cols: S T D F
[-8.36  0.67  1.27  5.49]  gogen
[ 4.74 -1.08 -2.09 -4.39]  lor
[-1.08  4.74  1.27  0.12]  Putiv
[ 0.54 -1.40 -0.18 -0.46]  Kisa
[-0.18 -1.40 -0.46  0.55]  dama
col: [-2.09  1.27 -0.18]	D
order: [-1.40 -0.46  0.54 -0.18]	Kisa
then: [ 0.54 -1.40]	[-0.18]
then: [ 4.74 -1.08]	[-2.09]
order: [-4.39 -2.09 -1.08  4.74]	lor
col: [-0.46  0.55]	F
then: [-1.40 -0.46]	[0.55]

cols: B P H G
[ 1.01  0.48 -0.36 -1.15]  lor
[-2.54 -0.02  0.94  1.30]  Kisa
[ 0.48  1.01 -0.49  1.78]  sosep
[-2.54 -0.02 -0.53  1.15]  Vodi
[-3.72 -0.13  2.44  0.55]  Putiv
[-0.55  1.49 -0.35  0.88]  ferod
[-6.82  0.64  0.06  5.21]  zaz
[ 0.49  1.15 -0.08 -0.44]  dama
[5.20 0.25 5.21 2.60]  nofog
[-0.36  0.18 -0.30  0.47]  Buv
q: [-2.54 -0.02 -0.53  1.15]	Vodi
col: [-0.49 -0.53]	H
then: [1.01 0.48]	[-0.36]
common Vodi dama: 	[1.15]
then: [ 1.01 -0.49]	[1.78]
common zaz nofog: 	[5.21]
order: [ 0.06  5.21 -6.82  0.64]	zaz

cols: K N L U E Z
[-0.81  0.60  0.77 -2.70 -2.14 -8.38] = sosep
[-2.87 -1.98  0.56 -1.31 -8.41 -1.78] = nofog
[ 1.38 -2.97 -1.78  7.37 -0.21  3.71] = dama
[ 3.68  6.80  0.35 -1.30  4.33  0.62] = Buv
[-2.62 -1.34  2.62 -3.87 -5.57 -3.36] = Kisa
[-2.76 -1.33  2.38 -3.37 -6.98 -3.33] = Putiv
[ 1.72 -2.76 -1.56  6.96 -0.23  3.97] = zaz
[-2.76 -1.57  2.10  4.81 -1.30  5.58] = lero
[-1.69 -0.31  4.27 -3.87 -1.31 -3.54] = lor
then: [-2.76 -1.56]	[6.96]
common nofog lor: 	[-1.31]
col: [ 0.77  0.56 -1.78  0.35]	L
common Kisa lor: 	[-3.87]
then: [-1.31 -8.41]	[-1.78]

cols: Y X M Q
[ 2.26 -1.35  3.63 -1.97] = nofog
[-5.40 -5.40 -1.33 -1.86] = Kisa
[ 2.70 -1.34  3.92 -0.90] = Vodi
[-5.40 -5.40 -1.33  3.21] = Buv
[-6.35 -2.17 -5.60  5.05] = dama
[ 2.08 -1.35  3.28 -4.30] = Putiv
[-5.88 -6.77  0.21  0.21] = lero
[-5.61 -1.35  3.12 -5.60] = sosep
[-4.48  1.05 -4.31  3.21] = ferod
[-6.09 -6.74 -0.52  1.41] = zaz
[-0.79 -5.15  2.02 -2.36] = gogen
common dama sosep: 	[-5.60]
col: [3.21 1.41]	Q
q: [ 2.08 -1.35  3.28 -4.30]	Putiv
then: [-2.17 -5.60]	[5.05]

cols: J W R V
[-1.35  0.10  5.85 -0.99]  lor
[4.46 0.06 1.77 1.80]  gogen
[-1.02  4.46 -0.23  0.18]  Putiv
[ 1.80 -8.20 -1.03 -0.74]  Buv
[-1.18 -2.86 -2.15  0.90]  lero
[-2.65 -1.03  2.67 -0.70]  ferod
[-1.65 -1.87  2.61  1.81]  dama
[ 1.12 -4.23 -0.40 -0.73]  Vodi
[-2.20  1.81  1.86 -1.51]  nofog
[-2.19 -8.27 -2.81  0.08]  sosep
common Buv ferod: 	[-1.03]
order: [ 1.81  2.61 -1.87 -1.65]	dama
common dama nofog: 	[1.81]
order: [-1.51 -2.20  1.81  1.86]	nofog
then: [4.46 0.06]	[1.77]
col: [-0.70  1.81 -0.73 -1.51  0.08]	V

cols: luro meb Puse sazod Kisek Bedaz sope
[ 7.82 -2.48 -6.77 -0.51 -0.95 -4.21  5.18] = Kisa
[ 1.69 -7.47 -1.86 -1.96  5.29 -4.85  5.15] = nofog
[ 5.18 -2.47 -4.21  7.82 -6.77 -0.95 -0.51] = lero
order: [-2.47 -6.77 -4.21  5.18 -0.95 -0.51  7.82]	lero
then: [ 5.18 -2.47 -4.21  7.82]	[-6.77]
order: [-4.21 -2.48 -0.95 -6.77  5.18  7.82 -0.51]	Kisa

cols: lodo fuv tave ligap Gup
[-1.36 -1.41 -2.45  0.00  5.22]  sosep
[-1.83  0.47 -0.21 -0.87 -0.50]  nofog
[-1.36 -1.41  0.00 -2.45  5.21]  zaz
[ 0.00  0.47 -0.21 -0.87 -0.50]  lor
[ 5.22 -1.36  0.00  2.49  1.43]  lero
[-0.35 -1.40  0.08  0.34  0.20]  Kisa
[ 5.22 -1.36  0.00 -2.45 -1.41]  Putiv
[ 0.00  1.69 -0.77 -3.11 -1.79]  ferod
[-2.96  0.77 -0.35 -1.41 -0.81]  gogen
then: [-0.35 -1.41]	[-0.81]
order: [-0.50  0.00  0.47 -0.21 -0.87]	lor
order: [-1.79 -3.11 -0.77  1.69  0.00]	ferod
order: [-1.36 -2.45 -1.41  5.21  0.00]	zaz

